The same turns and mirrors carry the whole set onto itself and the rows of a family onto each other. Which other rows belong to the same family as each row named below? List them in the order they appear above.
These 16 rows form 4 families of 4 rows each.
Ter: [  2  14 -11  -8 -13  10  28   9   3   9  12   8   4  -1  -8   0 -12 -22
   4  -7  -2  18   5]
zem: [  1   9  -4 -10 -16   7  21   9   6   6  15  -9   9   4  -1 -12   7 -23
   3  -6  -5  22   5]
pedu: [ -5  13   8  -9  -3  23  27  13   7  11  25   2   6   4 -10 -20 -15  -7
   7  -7 -13  -7 -10]
Kefe: [-12  20   7 -14 -16  18  33  11   9   3  28  -3  -4  -3 -13 -14 -15 -12
  11  -2 -12  -9  -2]
Musi: [  6   8   5 -10 -11  28  15   5 -15   1  25  -7  -7  -1   3 -22  -5  -3
  13   4  -3  -8  15]
taza: [  6   5   1  -3 -26   9  14   6  -5  -8  25   0  -4   9   6   0  -9 -16
  -6   6   8   1   1]
Vamin: [  4   2  -3   4 -14  19  15   6  -8  -8  16 -10   6  14   2  -8  -2 -24
  -9  12   2   7   2]
nir: [ -8  15   9  -9  -7  32  32  12   5  19  21  -8   5   3 -15 -10 -10 -17
  14   3  -4  -5  -4]
vadi: [  8   8   8  -5 -23  12   7  -2   0  -6  21  -2  10   9   7  -6  -5 -27
  -1   9   1   5   5]
fup: [ -1  16  -1  -3  -7  24  10  10 -18   0  30  -4 -15  -6   2 -16  -6  -6
   7   3  -2  -6   0]
Gadu: [ -2  13  11  -5  -1  29  14   9 -19  14  26   4 -11   2   2 -16  -6 -17
  10   2  -5  -5   0]
sakos: [  1  18  -7 -15 -20   7  21  17   9   7  20  -4  -2  -1 -11  -4  -6 -24
   9  -5   2  18   7]
Nisad: [  6   9  -4   1 -15  12  18   3  -8  -4  17  13   1   9   6   6 -14 -18
  -4   5   0   4   4]
tado: [  1  15  -5  -4 -17  19  24   9   9   6  13 -10  10   6 -13  -9  -2 -36
   7   5  -2  14   5]
budel: [ -1  10   5  -1   1  33  14  13 -15   8  23  -8  -1   7  -1 -13  -6  -4
   3  11   1  -7  -5]
Bubo: [  0  13   5 -15 -16  21  34   7   8   7  23  -6   4  -1 -10 -24  -6  -5
  16  -2  -8 -10   8]

The rest of the family of zem: pedu, vadi, Gadu
The rest of the family of Musi: Ter, Nisad, Bubo
The rest of the family of Vamin: nir, tado, budel

The same turns and mirrors carry the whole set onto itself and the rows of a family onto each other. Which other rows belong to the same family as each row named below? List them in the order they appear above.
These 15 rows form 3 families of 5 rows each.
Pofo: [  4  -1  19  -7 -17  -8  -6 -11  18  -5  15 -10  10   9   4 -15  16  13
  -3  27 -13  -2  19   9 -21  15]
rili: [ -2  -9  17  -9 -21 -13 -17  -8  14   3  13 -10   8   8   5 -16  10   9
 -16  20  -1 -10  22   6 -21  11]
ris: [  1  12  -4  15   2 -13 -17  -3   8  -7  26  -5   8  11 -14 -17  -2   9
 -15  15  -9  -3   0  16 -24  13]
leke: [  0  19   0  17   3 -15 -14  -7   8  -9  28 -15   1  11 -15 -12   2   1
  -7  19 -13  -6   7  10 -23  17]
Lan: [  2 -13   1   5   1 -13 -23 -10  13  -5  14 -15 -16  10   1 -23   1   6
  -7  -3  -1 -10  10   5 -15  17]
zivo: [  3 -10   2   1 -13  -9 -30 -10  19  -2  10 -12 -12   6  -5 -17  -1   4
  -1   2   5 -10   9   7  -4  16]
zapes: [ -5  16   7  -1 -10 -20 -21  -5   4 -14  16 -20  -3  -6  -5 -10  10  15
 -21  17  -7 -11  19  -9 -23  11]
Gezo: [  3  -8   9   6  -7  -4 -27 -12  15   1   9  -7 -11  11   9 -17   0  14
   0   0   3  -7  15  11  -4  16]
Nedum: [ -2  -9  15  -9 -22  -6 -13  -9  14  -4  15  -8  -1   2  -2 -17  17   7
 -17  27  -9  -9  17  13 -20  17]
kunim: [  2   9  -3   4 -10   6  -7  -6  11 -12  20  -1   4   3  -2   0  -5  12
   3  12  -2   2  15   6   2  12]
sogi: [  0   9   4   5 -10   0  -7  -9   8  -5  17  -7   2   0   5   9   4   9
   6  16  -2  -1   9  -6  -4   7]
biva: [-10  15   3   3  -3  -9 -29  -8   4 -10  11 -16   1  -5  -1 -15  13  13
 -11   6  -2 -13  11 -16 -19  11]
Fimi: [  2   9   4  15  -3  10  -4  -4  11 -10  22  -4  -1   7   1  -3   4   7
   6   8  -5  -3   9   8  -3   7]
bize: [ -2   4   2  16   5 -22 -13   0  14  -6  30  -3   6  12  -7 -18   3   6
 -10  20 -13  -3  13  16 -20  22]
besub: [ -4  18   6   2 -10 -12 -28 -16   2 -17  16 -19   4 -13  -3 -10  13  15
 -16  14  -5 -11   9  -1 -22  13]

The rest of the family of Pofo: Lan, sogi, biva, bize
The rest of the family of Gezo: rili, leke, zapes, Fimi

The same turns and mirrors carry the whole set onto itself and the rows of a family onto each other. Which other rows belong to the same family as each row named below? List them in the order they appear above.
These 32 rows form 4 families of 8 rows each.
Varup: [ 19  -9   2  -2   6  -1   9   5  -1   9 -15  -1  -9  15  10   6   9  -3
  -1  -9   5   0  -4   5  -2  -4   1  -2  13   7   6]
bepo: [-10 -12 -18  -6  -7 -12   1   6   2  -3   2  -4 -12  13  -2  -3   1  -2
  -2  -4  -8  10  -5 -11 -14 -14   0  -1   9   2   8]
Mebit: [  8   0 -16   5 -10  14  -5   5  -5   2   8   4 -15   7   1   9   2  -6
  -9   4   8  -1  -5   3  -9  -3  -8 -15   4  -8  18]
Tise: [  9  -2 -10   2 -11   8  -6   4  -3  -3   6   1 -15   9   0  10  -6  -1
  -9  11  11   2   0   6  -9  -2 -10 -13   3 -16  14]
ras: [  9   8   4   1  18  12  -9   0   0   4  -3  -3 -10 -10   8   3   2  -1
  -2   9   9 -10   3   9   6   2 -16  -2  -2  -2  -3]
rufe: [-14 -11 -16  -9  -8  -7   3   8   3  -5   2   4  -5  13  -7  -2   1  -1
  -5  -9  -6   8  -2  -6 -12 -13  -2   0   7   7   3]
Nazup: [-11 -11 -11  -8  -9 -10   4   8  -2  -4   1   4  -5  18  -7   1   1  -4
  -3  -4  -6  13  -3  -8 -13 -11   2  -2  15   1   7]
denal: [-18   7  -4  -2   0   5 -14  -4   1  -7  13  -1  -3  -3 -11  -7  -5  -3
   2  12  -1  -2   7  -4  -4   0 -13   5   6  -7  -1]
Rugip: [ -1  -5  -2  -8 -10  12   0  -4  -1   0  -2   6  13  -4   4   3   9   1
  10   6   7  -9   1  -2  -1 -11 -10  -6   0   3  10]
fupi: [  9  -2 -13   3  -7   8  -3   3 -12   1  14   3 -17   8   6   9  -1  -2
 -11   6   9  -1   3   1  -4  -4  -7  -9   5  -7  20]
dok: [-19   9  -8   3   8   6 -12   2   2  -9  13   1  -2  -9  -9  -6  -5  -6
  -1   7  -3  -1   3  -4  -6  -4 -16  -1   6  -8  -4]
Gezim: [ 12   9   8   3  15  10  -5   2  -2   5  -6  -4  -7  -7   9   7   5  -6
  -4  12   8  -7   5  10   5   4 -13  -6   7  -9  -1]
vek: [ 15 -10   0 -10  -1  -4   9   8  -2   8 -16   0  -8  15   9  10  10  -1
  -7  -3   6   2   0   8  -1  -5   2  -6   8   6   6]
Viso: [ 15 -10   2  -4   5   0   5  11  -4   8 -16  -5  -9  16   9   7  15   0
  -6  -5   9   3  -6   1   2  -2   4   2   7   3   3]
sor: [-10  -1   5 -11  20  -6   4   7   3   3 -14  -2   5  -4  -1  -5   9   1
   3   0  -3   3   0  -1   0  -7  -4   2   8   7 -14]
subuk: [-21   5  -9  -6   2   4 -15   3   1  -9  13   1  -6  -7  -9  -2  -6  -2
  -4  13  -3   3   3  -5  -4  -6 -15  -4   0  -8  -3]
Kam: [ -1   4  -6   2  17  -9  -1  14   3   0  -2  -6 -25  11  -4   3  -3  -7
 -18  -3  -5  10   3   6  -6   2  -4   0  13  -6  -9]
pitip: [-17   4  -9  -3   6   3 -11   0   2  -7  16   3  -7  -9  -7  -3 -12  -3
   4  10  -5   2   3  -4  -3  -8 -17  -8   8  -3   3]
lebu: [ 17 -11  -3  -5   9  -2   9  11  -2   7 -15   4 -11  11  10  11   8  -3
  -7  -8   3   5  -6   4  -2  -8   0 -11   6   4   4]
rora: [-11  -3   5  -9  17  -5  -3   7  11   0 -13  -5   0   0  -4  -4   4   1
   9   0  -4   7  -6  -5   3  -6  -6   3  11   6 -14]
peles: [ -9  -3   2 -10  20  -4   1   4   2   4  -9   0   1  -2   1  -6  10  -5
   5  -6  -8   1   1  -4   3  -6  -3   8   9  14 -11]
rupu: [  0  -3  -3 -15  -8  11  -2  -3  -3  -2  -6   5   8   4  11   3   4   5
   8   4   4  -9  -3  -3   0 -13 -13  -7  -5   8   8]
buto: [  5   6   6   2  20   6 -10   2  -4  10  -8  -6  -6  -7   3   8   5  -6
  -2  13   9 -11   1  11   2   3  -8  -8   1  -2   1]
lokib: [ -2   5  -7   6  16  -8 -11  10   1   4   2  -4 -23  10  -6   4  -5 -10
 -16   1   1  11   3  11  -4   3  -1   3  14   0  -4]
faz: [  8   0 -13   6 -13   8  -5   2  -1  -4  11   3 -17  11   1  10  -4  -7
 -12   3   4  -1   4   5  -8  -2 -11  -9   6  -9  17]
tosin: [-10  -4   9 -12  18 -11   0   3   4  -1 -10  -3   0   0   0  -4   1   0
   4   0  -5   4   5  -3   3  -6  -4   9   9   6 -14]
badi: [  8   6  10  -1  17  14  -8   5  -4   4  -1   3  -4  -6   4   7   2  -1
  -1   9  12  -6   2   7  11   4 -13  -4   8  -3  -3]
Fulof: [  1 -10  -5 -10  -5   5   1   1   1   0  -4  11   8  -1   4   1  11   7
  13   8   6  -7  -3  -9  -2 -10 -13  -1   0   6  12]
seso: [ -3   5  -3   2  15  -3  -8   9  -3   1   3 -12 -24   9  -2   2  -7  -8
 -15  -3  -2  12   0   6   0   1   0  -4  15  -6  -7]
pima: [ -6 -10 -13 -10 -11  -4   5   7   3  -9   5   8  -8  16  -3  -5  -2   0
  -4  -9  -7  14  -1 -11 -10 -11  -4   1  11   1   3]
dizu: [ -1  -1  -4   7  17  -8  -3  11   3   3   4  -3 -22   5 -10   1   0 -11
 -13   0  -3  13   3   3  -7   5   0   1  17 -10  -5]
nor: [  0  -8   0 -13  -6  11   6  -1  -2  -3  -3   5   8  -2   7  -1   8   5
  12   3   2  -8  -3 -11  -1 -11 -13  -9   0   0   8]

The rest of the family of nor: Varup, Mebit, ras, Nazup, subuk, lokib, tosin
The rest of the family of faz: rufe, Rugip, dok, Gezim, vek, sor, Kam
The rest of the family of buto: Tise, denal, lebu, peles, rupu, pima, dizu

The same turns and mirrors carry the whole set onto itself and the rows of a family onto each other. Which other rows belong to the same family as each row named below? List them in the order they appear above.
These 40 rows form 5 families of 8 rows each.
vubok: [  0   8  -7  -1   7   1   9   4   4   4  12 -21  12  -2  -3   2   3  -5
   9 -18   1  10  -4   9   3   1  -4   0 -12   6   0]
zan: [  6  11 -10  -6  15   1  12   3   4   6  11 -16  14  -1  -1   0   6  -7
   7 -11  -4   4  -5   8  -1  -2  -7   6  -5   7   6]
tun: [  9  -5  -9  -8   0   3  -2  -2  -4   9  -3 -18  -2   8   5  -3   7 -10
  11 -11   0  -1   5   2   0  -2  -8   9   4  12   1]
Fisum: [ 16   3  -1  -9  13 -14   6   1   2   4  -2 -11   3   7  -1  15   1  -3
  14 -12   8  -5   2   6   5 -12   6  13  -5   6  -4]
gam: [  1  -9  -8  -6  -2   6  -1  -2  -4   7  -8 -15  -3   8  10  -2   6  -3
   4  -9  -4   3   8   9   0   2  -6  10  -4  15  10]
tok: [  0   5  14   5   7   3 -14   8  17   3   5   3   3  -2  15  -5   7   3
   0   5  -9  -9   3   9  -5  10  -7  -4  -1   0 -12]
beze: [ -2   2   3  -3   1  -8   9  -8   3   3  14  -2   5  17  -5   9  -5   3
   0 -11   5  -3   3   3  -4 -15  -3  14   0   4  15]
lep: [ -9   0   6   7  -8   7   7  11  11  15  -6   8  11   4  -4  -3  -2   6
   3  -1  -9   4  -3  13   5   6  -6 -10   6  -4 -12]
muzo: [ -1   1   5  -8   0 -13   6 -11   2  -1  11  -5   5  20  -1   7  -5  -3
   0   0  11   1   7   2  -2 -14   1   4  -6   2  12]
danot: [  3  13   9   0   5   6 -11   8  12   7  10   6   2   2  10 -11   7   1
   0  -4 -15  -8  -2   9  -3   7  -1  -9  -1  -7 -15]
Fugaf: [  3 -10 -10  -9   7   7  -5  -5  -3   4   0 -16   2   5   4  -6  12  -6
   3 -14  -3   2  11   4  -1   2  -3   2   1  10   5]
Zupog: [  4  -4 -11  -7  -4   1  -2  -3  -2   1   0 -15   1   8   1  -7   3  -5
   5 -14  -2   3   8   7   3   7  -3  11   3  16   4]
reki: [ -1   1   7   6   6  -7  -1   7  10  -3  -3   7   5   7   2   3 -11   9
   4   8  -8  10  14  14 -10 -13   8   1  -2 -21  -9]
Bokip: [  1   5  11   9   8   7 -12   0   9   8  13   2   4  -9   9  -5   5   3
   2  -4 -15  -2   1   8  -7   9   0  -6  -3  -8 -13]
leti: [-11   4   2   6  -5   8   2   6   0   8  -7   4   9   1  -3  -5  -1   4
  -4  -5  -6   7   0   9  -1  12   2 -14   6  -5 -15]
zazo: [-10   7   6   1  -6   8  -5   9   3  12  -2   4   8   4  -1  -6  -7   5
  -2  -4 -14   3  -2  18   6   7  -1 -11   8  -4  -8]
vut: [ -2  -8  14   6  -3  -9   0   0  12  -2   0   7   0  10  10  -3  -1  12
   0   3  10   0   1  15   4   2   7   4   1 -15 -18]
Lifa: [  8   9  -7   1  14  -2  13   7   6   9   5 -14   9   0   2  -1   4  -7
   6 -14   2   4  -4  10   2  -4 -13   3 -18   7   4]
vikif: [ -5   5   0  10 -12   9   6   8   4  12   1   5   7   0  -4  -6  -1   1
   0   0 -10   3  -2  16  -2   7  -2  -7   6 -11 -15]
leza: [  0  -1   7   5  14  -4   1   7  15   4  -5   8   9   4   4   7  -1  12
   0   9  -6   4   7  15 -10 -14   4  -1   3 -21 -12]
Lunuz: [ -4 -13  14   2   3  -7   8   4  -2  -6  -2  10   1   6  13   1   4   9
   2   7  10   1   0  15  -3   1   3   2  -1 -15 -16]
Zisan: [ 12   3  -4 -15  14 -16   3   6  -4   2  -5  -3   0   6   2  16   0  -1
   9  -9   7  -9  -1   1   2  -5   3  13   4   5  -2]
fubu: [ -8   0   2   3  -4   6   6   8   7   9  -3  10   8   1   2 -10   0   6
  -5   2  -6   7  -5  14   0  13  -9  -6   8 -11 -11]
nofi: [ -7  -7   8  -1   2 -14  10  -7   0   1   8  -5   9  11  -2  15  -6   0
   5  -6  12   0   5   2   1 -10  -1  10  -4   6  12]
zom: [  1   2   8   5   8  -5   4   8  11   2  -6  13   6   2  -4   8  -7  16
  -7   7  -7   6  10  18  -8  -6   6  -2   1 -15  -9]
Kipos: [ 17  -3   1 -14  17 -17   6  -4  -1   4  -6  -8  -1   6   6  16   1  -1
   6  -6   9   0   2   2   4  -7   3   6  -3   7  -1]
Kifor: [  1  -6  13  -4   6 -10   5  -1   3  -1   2  11   2   9  12  -8   2   7
   1   7   8  -1  -2  14   5   1  10   2  -1 -22 -16]
Rofeb: [  5   1  -8 -16   2   7  -4   0  -6  -1   1 -16  -1  10   9  -7   8  -7
   1 -14  -5   4   4  13  -1   0  -7   1  -2  10   8]
vokuf: [  4  -3  -1   0  -4  -7   9 -10   7   4   6  -6   4  15  -2  15  -2  -7
   0  -8   9   3   3   4  -5 -14  -2  11  -6  -1  14]
bidas: [ -1  -5  16  -1  -4  -4   9   6   1  -3   6   7  -6   5   9  -4   3  13
  -1   5   8  -3  -3  20   4   2   8   5   2 -16 -12]
nozup: [ 10  -7  -2  -8  13 -15   6   2   0   2  -3   0   4   8   2  15   5  -6
  13  -8   6  -7   7  -8  -4  -9   2   9  -3   3  -2]
Gulu: [  7  10 -10  -5   7   2   7   9   4  10   8 -18   5   2  -4  -4   0  -7
   6 -18  -5   4  -1  12   8  -3  -1   1 -13   4   6]
suf: [  1  -4   0  -7   1  -5   6 -10   2   3   6  -8   6  20  -4   8   3  -1
   1  -6  14  -2   5   9  -8 -16  -1  10   1   5  13]
Forot: [  4   8  11   3   8   3  -9   3   5   6   7   0   1  -6  11 -11   4   9
  -1   7 -13  -4   6  12  -5  10  -2  -8   3   0 -17]
Ruz: [  5  -7  17   2  -2  -8   1  -1   8  -1   3  16  -3   5   8  -2   6   8
  -5   4   1  -3  -3  16   0   5   6   6  -1 -18 -18]
Nopep: [  4   6  10   7   6   2  -8   8  15   3   5   4   1  -8  10  -8   0   8
  -1   2 -17   1   7   8  -3   9  -5   0  -1  -7 -15]
pituf: [  8   0   7   8  10  -4   3  15   9   0  -1   9   0   1  -3   2  -3  12
  -2   4  -7   2  14  18 -11 -17   1   0   3 -17  -9]
bizo: [ -1  -8  10  17  10  -8   6  10  10   1   0   7   3   0   0   4  -4  10
   3   7  -3   2  15  10  -8 -12   7   3  -6 -18  -8]
vupa: [ 14  -3  -3 -15  12 -17   4   0  -2   6  -2  -3   3   6   1  17  -2  -9
  16  -5   2  -2   3   2   4 -12   6   7  -2  -3  -3]
lala: [  3  12  -5  -2   9   1  12   2   5  10  10 -23  10   1   1   2  -2  -5
   7 -10   5   3   0   7   1  -5 -10   1  -8  10   8]

The rest of the family of vupa: vubok, muzo, Fugaf, reki, Bokip, leti, Kifor
The rest of the family of nozup: danot, zazo, Lunuz, nofi, Rofeb, Gulu, bizo
The rest of the family of beze: gam, tok, lep, Lifa, Zisan, bidas, pituf
The rest of the family of Fisum: tun, fubu, zom, suf, Ruz, Nopep, lala

The same turns and mirrors carry the whole set onto itself and the rows of a family onto each other. Which other rows belong to the same family as each row named below? List them in the order they appear above.
These 32 rows form 4 families of 8 rows each.
bonu: [-18  -3   3 -12   5  -3  11   0  -3 -14   8   0  11   4]
veka: [ -9   9  -8  13   0  -5   6  -1   2  -4 -16  -9  15  -6]
nad: [-15   6  -2  13  -5 -17  -4   4  -4   9  -9   2  10   2]
pep: [  0  -2  -8   9   8   6   8   3 -12   8 -11  -6  12  -3]
beg: [-14  -3  -7  18   0  -3   3   5  -9  15 -10  -7   4  -6]
Leleg: [ -7  -2 -11  13   4  -6   5  13  -5  14  -9   1  -2  -6]
kavom: [ -8   8  -4   6  -2  -6   3   0  -5 -11 -16  -6  18  -6]
tet: [-11 -11   0  -7   4  10  19   7  -4 -12   0   4   5  -8]
lebe: [-14 -11  -5 -11   3   7  16   8  -9  -9   0   2   0 -10]
nuz: [-21  -6   5  -1 -13 -10  -1   2   3  -6   5  12   5   2]
Zepe: [-17 -16  -1  -1  -5  -1   6  11  -4   5   7  10  -7  -4]
sivek: [-19  -9   2   1 -14  -5   8   5  -1  -9  10  12   7   5]
tudo: [-20 -13   1  -1  -7   1  12  10 -10  -1  10   9  -4   3]
Rutov: [-22  -5  12   1  -9  -7   0   4   1  -3   4  11   2   5]
kati: [-3  9 -2 14 -2 -7 -4 -2  0  6 -9  0 11  7]
Buso: [ -4   9  -3   6   5  -1   4  -4  -9  -1 -15  -7  18   3]
tipet: [-19  -3   9  -6  -4  -1  10  -1  -3 -17  -1   6  16   0]
Dom: [-14 -14  -1  -2   2  -3   8   8   3   3  16   7  -1   2]
lig: [-14 -12   3   0   0   3  10  11   0   2   5  10 -11  -3]
dobo: [-13   1  -5  20  -7  -8   0  -1   1   8 -10  -4  15  -3]
Tezim: [-11   4  -1  15 -10 -13  -8   2  -1   3  -9   2  12  -1]
fug: [-8 -6 -8 15 -2 -3 -1 11 -9 14 -7  0 -1 -7]
papu: [-18  -3   4  -5  -2 -10   3   1   6  -6  12   7   4   8]
vuzo: [-10   4 -10  10   6   1  10   3  -8   3 -15 -12   4  -9]
fozes: [-12   7  -5   7   0 -10   5   1  -7  -5 -14  -4  25  -4]
tul: [ -4  -2 -11   5   6   4   9   9 -14   0 -15  -8   6 -12]
sosop: [ 1 -2 -8 16  2  0  1  4 -4 15 -6  0  6  1]
zuzov: [-15  -2   0  -6  -8  -1  15   4   1 -20   4   8   7   2]
devid: [-14 -14  -2  -9   8   4  15   6  -6  -5  11   0   6  -2]
Riz: [-17  -2   2 -11  -5  -3  10   0  -1 -20  -3   4  12  -3]
meba: [-16  -5  -2  -8  -1   5  19   9  -9 -12   4   5  -4   0]
Molom: [ -4   0 -14   6   8   1  14   9  -8   0 -14  -5  13 -12]

The rest of the family of veka: beg, sivek, tudo, dobo, vuzo, zuzov, meba
The rest of the family of papu: bonu, pep, kati, Buso, Dom, sosop, devid
The rest of the family of fozes: nad, Leleg, tet, Rutov, tipet, lig, Molom

